In the rows, zero is written as 128.
The rows of A fall into a few groups, which share some directions, and each row is roughly a mix of its group's hidden directions.
A:
[[150 129 135 143 168 172 120  94 100 170]
 [118 128 151 160 161 173 109 111  85 157]
 [172 162 114 173 118 137 164 147  98 136]
 [153 113  96  93 150 133  87 123  93  88]
 [144  83 168  91 143 161 126 144 146  97]
 [117 114 153 142  84 106 150 182 159 113]
 [120 132 158 149 148 172 111 104  77 158]
 [139 158  97 149 135 116 179 161 158  98]
 [154 175 105 157 156 147 174 144 143 124]
 [124 123 115  86 108 118 133  90 185  97]
 [157 168  97 172 104 124 159 143 125  97]
 [ 81 115 175  93 114 158  98 115 130 119]
 [110 137 144 165 158 141 183 158 155 147]
 [105  86 153  75 133 109  92 112 148 125]
 [ 96 144 111 156 128 152  81  97  91 152]
 [120 152  95 156 113 119 114 116  64 156]
 [116 141 154 164 147 134 178 166 161 148]
 [120 131 159 171 139 133 121 170  86 167]
 [115 159  88 151 103  66 129 134 120 146]
 [158 153 111 175 132 153 142 148  81 150]
 [179 148  86 164 149 139 145 153 107 124]
 [122 152 130 114  65 132 128 114  78 151]
 [118 126 156 173 143 140 113 144  78 170]
 [135 141 138 156 136 141  88 143  64 156]
 [145 116 113 162 175 112 154 158 174 117]
 [189 110 106 151 154 115 157 158 134 109]
 [137 129  91 125 124  74 142 167 169 110]
 [126 120 116  99 128  92 123 187 123  81]
 [142 165  95 182  95 128 147 134 117  97]
 [127 129 143 156 142 152 103 145  65 166]
 [110 118 135 109 122 129 130  60 178 129]
 [138 144 102 121 200 111 130 144  94 121]
 [110 121 128 101 104 148  79  94  88 155]
 [134 169 126 151 106 108 179 168 143 105]
 [117 111 149 127  81 108 145 184 159 113]
 [120 136 126  98 115 112 145  97 193  94]
 [117  92 145  61 155 118 108 112 142 115]
 [138 173 140 172 105 152 157 146  90 143]
 [112 133 138 106 149 144 138  68 169 161]
 [130 135 108  86 116 123 131  83 177  92]
 [119 119 126 130 148 165 104  66  88 142]
 [163 158  93 156 139 160 118 140  82 148]
 [125  97 128 124  73 105 146 145 173  98]
 [133 141 127 132 119  90 144 190 142  82]
 [ 86 146 115 155  97  70 108 147 129 120]
 [ 55 146 156 137 108 128 102 110 140 120]
 [144 141 109 124 145 163  96  77  86 147]
 [135 126 156 151 145 188 126  91 110 161]
 [114  91 140 167 103 104 171 133 170 120]
 [126  88 142  96 139  89 122 134 184 108]
 [111  81 138  94 113 103 112 123  83  93]
 [118 122 113  71 127 113 140 114 176  88]
 [161 162 110 187 101 126 160 144 119 136]
 [ 89 120 177  75 102 134 120 131 151 120]
 [111  98 141 112 142 103 124 124 192  89]
 [183 119  89 147 140 112 154 138  84 130]
 [136 135 139 169 163 151 164 164 122 171]
 [174 158 119 143 137 143 149 163 171 158]
 [116 128 153 145 159 169 107 105  73 149]
 [122  95 119  97 128 115  61 109 134 157]
 [138  83 120  82 163 109  93 136 148 104]
 [ 94 148 151 165  97 121 175 121 161 142]
 [124 150 136 119 148 160  87  75  97 154]
 [171 109 108  89 146 120  84 143 109  97]
 [ 69 138 148 109 117 150  94  86 128 142]
 [138  85 116  79 159 113  84 123 146 118]
 [115 118 157 179 136 137 116 151  76 158]
 [ 98 119 149 115 132 105 127 127 200 101]
 [172 115 113  86 115 105  96 117 104  89]
 [121 165 121 160 133 133 181 161 133  88]
 [154  90 125  98 120 139 106 141  63 127]
 [113 129 147 162 153 184 125 107  85 144]
 [175 149 136 160 105 108 153 176 126 105]
 [139 168 107 159 113 163 127 117  76 155]
 [120  91  94  81 134 117  91 109 161 108]
 [101 150 160 170 105 144 160 126 116 174]
 [124 131 117 125  93  89 168 161 156  87]
 [137 111 117 117 106 174 145  71 148 159]
 [ 72 117 163 115 129 138 100 108 168 106]
 [117 141  95 173 124 111 123 109  65 131]
 [126 129 106 119 109  78 149 165 166  91]
 [125 135 102 115  97  84 153 161 162  90]
 [160 154  85 171 118 147 127 121  83 140]
 [113 125 134 102  92 136  87 100  79 158]
 [144 100 120  91 142 127  73 132  90  96]
 [124 117  98 101 112  83 124 152 178  97]
 [134 138 136 161 144 139 109 164  60 138]
 [136 139 121 126 159 124  76  83 103 167]
 [131 149  93 140 100 102 114 138  68 159]
 [133 144 133 162 151  99 144 193 106 113]
 [119 137 140 168 124 113 189 139 173 140]
 [109 102 144  70 137 108 104 120 171 108]
 [162 178 114 156 124 140 157 157 133 168]
 [138 172 122 170 101 151 155 119  91 157]
 [135 123  97  92 151 142  96  67 111 128]
 [141  67 123 100 130  99 112 135  99  89]
 [ 61 134 159 100 105 127 108  99 138 126]
 [142 121 110 105  96 106 130 187 131  83]
 [133 134 106  96 129 103 150 105 188  92]
 [129 119 112 108 124 164  93  71  91 120]
 [125 160 128 131 147 149 137 108 199 155]
 [137 135 101  89 125 117 146  94 183  95]
 [169 150 154 129 127 174 153 174 137 148]
 [134 119  91  97 123  92 118 143 187 105]
 [126 127  91 112  83  82 131 155 166 119]
 [129 155 125 156 127 167 134 125  62 151]
 [137  70 138 102 130 119 119 132  85  86]
 [136 132 177 143 141 180 124  95 104 156]
 [117 152 150 171 108 130 174 132 150 174]
 [ 96 163 105 168 125 136 112  91  90 154]
 [120 133 160 132 126 186 111  88  96 153]
 [ 77 100 158  84 121 120 110  95 139 115]
 [130 123 152 123 164 178 107  85  96 146]
 [107 113 156 111 121  95 138 151 185  91]
 [138 141  71 112 129  82 133 158 159 110]
 [141  84 138  98 113 117  85  95 130 170]
 [113 133 139 112  92 156 101  94  76 156]
 [121 129 115  78  81 111  85 109 108 145]
 [153 161 107 150 169 154 120 102  80 139]
 [ 94  98 144  70 145 121 100 110 155 114]
 [ 95 144 153 165 116 157 150 118  95 174]
 [137 167 105 163 148 132 175 161 152 107]
 [133  92 143 118 147  86 110 126  68 149]
 [ 91 133 168  79 101 158 105 120 123 148]
 [134 131  83 124  92  95 148 152 177 116]
 [128 129 146 170 147 143 121 158  73 167]
 [128 117 138 138  91 160 133  71 158 163]
 [155  77 128  83 121 121 114 141  82 115]
 [120  87 162 126 114 138  98  96  88 165]
 [117 114 136  97  91 104 145 157 185 108]
 [174 147 113 167 150 141 155 171 105 135]
 [188 115 115 139 157 131 150 159 169 119]]
One row of each group comes first, with its name. Which group is each row after those in?
[135 126 155 140 164 178 109  93  98 160]	(139)
[181 134  94 148 131 127 151 142  77 147]	(57)
[128  97 130  84 154 102 113 138 185 110]	(119)
[128 130 147 159 144 145 117 164  74 171]	(16)

[117 140 153 165 141 156 161 142 108 185]	(119)
[101 110 174 159  83 125 139 168 139 133]	(16)
[118 137 105 154 113 114 128 115  50 132]	(57)
[105 142 113 101  98 143  86 105  76 147]	(139)
[ 97 146 160 146 144  87 137 162 141  83]	(16)
[ 91  95 161  84 138 113 111 123 172 130]	(119)
[181 138  84 160 150 129 134 164 119 110]	(119)
